[[133 123 142 123]
 [142 155 100 155]
 [115 157 135 157]
 [135 140 120 140]]
:
[[115 157 135 157]
 [133 123 142 123]
 [135 140 120 140]
 [142 155 100 155]]

[[126 127 126 129 127 127 130 129 130 130 131 123 128 127]
 [116 125 121 134 123 122 129 124 136 145 139 107 109 121]
 [119 126 133 127 133 111 122 121 106 113 135 131 109 138]
 [125 125 127 130 127 127 133 131 130 133 133 118 124 126]]
:
[[116 125 121 134 123 122 129 124 136 145 139 107 109 121]
 [119 126 133 127 133 111 122 121 106 113 135 131 109 138]
 [125 125 127 130 127 127 133 131 130 133 133 118 124 126]
 [126 127 126 129 127 127 130 129 130 130 131 123 128 127]]

[[120 120 128 139 127 130  99 125 107]
 [129 121 128 127 130 133 132 128 126]
 [118 109 127 138 132 136 113 131 113]
 [126 115 128 130 127 138 126 131 126]
 [122 105 129 136 134 136 120 133 120]]
:
[[118 109 127 138 132 136 113 131 113]
 [120 120 128 139 127 130  99 125 107]
 [122 105 129 136 134 136 120 133 120]
 [126 115 128 130 127 138 126 131 126]
 [129 121 128 127 130 133 132 128 126]]

[[108 125 132 130 108 140 139 128 114 136 121]
 [115 151 114 129 141 132 125 132 154 138 128]
 [152 139 119 124 149 130 120 127 116 137 135]
 [150 128 123 129 121 119 101 127 124 132 115]
 [126 136 132 141 144 136 131 105 125 126 125]]
:
[[108 125 132 130 108 140 139 128 114 136 121]
 [115 151 114 129 141 132 125 132 154 138 128]
 [126 136 132 141 144 136 131 105 125 126 125]
 [150 128 123 129 121 119 101 127 124 132 115]
 [152 139 119 124 149 130 120 127 116 137 135]]

[[148  98 125]
 [128 123 127]]
:
[[128 123 127]
 [148  98 125]]

[[126 132 131 140 133]
 [122 125 129 122 120]
 [118 154 140 135 146]
 [127 134 128 127 124]
 [135 135 150 112 116]
 [125 130 131 127 125]]
:
[[118 154 140 135 146]
 [122 125 129 122 120]
 [125 130 131 127 125]
 [126 132 131 140 133]
 [127 134 128 127 124]
 [135 135 150 112 116]]

[[105 130]
 [133 119]
 [106 132]]
:
[[105 130]
 [106 132]
 [133 119]]

[[116 125 140]
 [135 117 151]
 [127 116 144]
 [126 143 130]]
:
[[116 125 140]
 [126 143 130]
 [127 116 144]
 [135 117 151]]
---
[[125 132 128 128 135 128 140 128 127 127 138 134 131 127 129 130]
 [124 144 110 133 118 132 103 124 127 130 118 123 123 131 135 127]]
:
[[127 135 131 123 123 118 130 127 124 103 132 118 133 110 144 124]
 [130 129 127 131 134 138 127 127 128 140 128 135 128 128 132 125]]

[[137 137 131 121 133 113 141 114 123 134]
 [143 136 127 133 134 131 140 133 110 135]
 [128 134 126 133 105 128 145 128 127 131]
 [128 134 126 133 105 128 145 129 127 131]]
:
[[131 127 129 145 128 105 133 126 134 128]
 [131 127 128 145 128 105 133 126 134 128]
 [135 110 133 140 131 134 133 127 136 143]
 [134 123 114 141 113 133 121 131 137 137]]

[[119 123 119 123 124 113 143 133 138 121 135 135]
 [137 139 124 115 121 127 122 121 129 128 132 122]
 [123 139 132 132 131 117 133 139 118 144 118 119]
 [123 114 125 135 117 137 135 147 134 136 127 139]
 [136 111 117 123 124 109 131 126 132 118 130 131]
 [123 137 134 132 134 114 134 130 118 134 129 127]
 [134 146 129 123 125 130 132 130 122 136 124 122]
 [117 140 143 132 138 142 143 144 126 155 127 124]]
:
[[124 127 155 126 144 143 142 138 132 143 140 117]
 [122 124 136 122 130 132 130 125 123 129 146 134]
 [127 129 134 118 130 134 114 134 132 134 137 123]
 [131 130 118 132 126 131 109 124 123 117 111 136]
 [139 127 136 134 147 135 137 117 135 125 114 123]
 [119 118 144 118 139 133 117 131 132 132 139 123]
 [122 132 128 129 121 122 127 121 115 124 139 137]
 [135 135 121 138 133 143 113 124 123 119 123 119]]

[[128 113 117]
 [134 137 107]
 [128 121 131]
 [145 112 115]
 [106 115 123]]
:
[[123 115 106]
 [115 112 145]
 [131 121 128]
 [107 137 134]
 [117 113 128]]

[[129 129 125 128 133 129 129 129]
 [127 124 130 134 112 125 125 127]
 [132 125 127 118 137 127 128 130]
 [128 127 128 134 138 128 128 128]
 [127 130 127 134 135 129 128 129]
 [127 126 129 122  98 127 127 127]
 [128 127 126 138 133 128 127 128]
 [127 127 128 132 130 130 125 130]
 [128 131 128 123 131 129 131 126]
 [127 130 125 136 128 130 128 129]
 [129 127 126 136 139 127 128 128]
 [127 127 128 129 118 128 127 128]]
:
[[128 127 128 118 129 128 127 127]
 [128 128 127 139 136 126 127 129]
 [129 128 130 128 136 125 130 127]
 [126 131 129 131 123 128 131 128]
 [130 125 130 130 132 128 127 127]
 [128 127 128 133 138 126 127 128]
 [127 127 127  98 122 129 126 127]
 [129 128 129 135 134 127 130 127]
 [128 128 128 138 134 128 127 128]
 [130 128 127 137 118 127 125 132]
 [127 125 125 112 134 130 124 127]
 [129 129 129 133 128 125 129 129]]

[[135 156 133 128 128]
 [128 127 129 147 148]]
:
[[148 147 129 127 128]
 [128 128 133 156 135]]
---
[[124 135 125 135 131 124 125 119 131 131 136]
 [132 121 134 131 132 131 117 147 132 138 131]
 [125 132 127 126 122 133 129 127 116 113 126]
 [123 138 119 141 126 119 135 102 131 132 135]
 [127 129 136 128 131 130 129 134 141 154 126]]
:
[[132 121 134 131 132 131 117 147 132 138 131]
 [127 129 136 128 131 130 129 134 141 154 126]
 [125 132 127 126 122 133 129 127 116 113 126]
 [124 135 125 135 131 124 125 119 131 131 136]
 [123 138 119 141 126 119 135 102 131 132 135]]

[[108 123 114 134 123 127 128 139]
 [128 111 138 129 120 126 141 117]
 [123 131 127 125 131 135 114 131]
 [151 127 123 135 128 131 137 131]
 [150 118 128 135 126 123 136 128]
 [120 135 128 128 127 134 112 133]]
:
[[151 127 123 135 128 131 137 131]
 [150 118 128 135 126 123 136 128]
 [128 111 138 129 120 126 141 117]
 [123 131 127 125 131 135 114 131]
 [120 135 128 128 127 134 112 133]
 [108 123 114 134 123 127 128 139]]

[[118 120 137 124 125 139 124 132 126 132]
 [121 130 130 137 117 125 134 124 106 125]
 [127 126 129 125 130 131 126 129 132 129]
 [132 128 126 125 133 128 126 129 137 129]
 [123 126 131 129 125 131 128 128 123 129]]
:
[[132 128 126 125 133 128 126 129 137 129]
 [127 126 129 125 130 131 126 129 132 129]
 [123 126 131 129 125 131 128 128 123 129]
 [121 130 130 137 117 125 134 124 106 125]
 [118 120 137 124 125 139 124 132 126 132]]

[[124 128 127 143 137]
 [116 121 142 129 153]
 [129 126 123 140 122]
 [138 132 120 111 130]
 [117 123 123 147 127]]
:
[[138 132 120 111 130]
 [129 126 123 140 122]
 [124 128 127 143 137]
 [117 123 123 147 127]
 [116 121 142 129 153]]

[[150 121 130 143 142 137 140 137 122 129 117 129 119]
 [154 120 121 129 145 152 136 136 122 116 118 132 120]]
:
[[154 120 121 129 145 152 136 136 122 116 118 132 120]
 [150 121 130 143 142 137 140 137 122 129 117 129 119]]

[[128 119 116 124 130 131 129 131 124 141 125 125]
 [150 107 107 145 131 136 134 135 143 105 114 140]]
:
[[150 107 107 145 131 136 134 135 143 105 114 140]
 [128 119 116 124 130 131 129 131 124 141 125 125]]

[[135 122 120 130 126 135 126 135]
 [141 125 125 130 122 128 128 132]
 [129 128 141 118 129 129 122 130]
 [137 116 127 134 128 128 133 127]
 [142  99 149 121 123 137 140 135]
 [128 134 118 131 130 133 133 132]
 [134 121 129 134 128 130 144 123]]
:
[[142  99 149 121 123 137 140 135]
 [141 125 125 130 122 128 128 132]
 [137 116 127 134 128 128 133 127]
 [135 122 120 130 126 135 126 135]
 [134 121 129 134 128 130 144 123]
 [129 128 141 118 129 129 122 130]
 [128 134 118 131 130 133 133 132]]
---
[[133 120 108]
 [150 127 157]
 [124 108 155]]
:
[133 127 155]

[[117 103 111 106]
 [107 127 106 107]]
:
[117 127]

[[125 121 145 133]
 [123 128 149 140]]
:
[125 128]

[[116 100]
 [126 117]
 [117 101]
 [119 106]
 [127 127]]
:
[116 117]

[[129 112]
 [129 131]
 [147 113]
 [147 153]
 [157 105]]
:
[129 131]

[[150 138 116 121]
 [150 147 118 143]
 [150 152 121 134]]
:
[150 147 121]

[[110 143 110 141 140]
 [110 137 107 141 142]
 [110 143 110 150 136]
 [110 145 110 141 137]
 [110 151 112 141 136]]
:
[110 137 110 141 136]

[[156 135 113 120]
 [147 129 120 112]
 [145 129 120 114]
 [121 124 121 137]
 [141 125 129 136]]
:
[156 129 120 137]
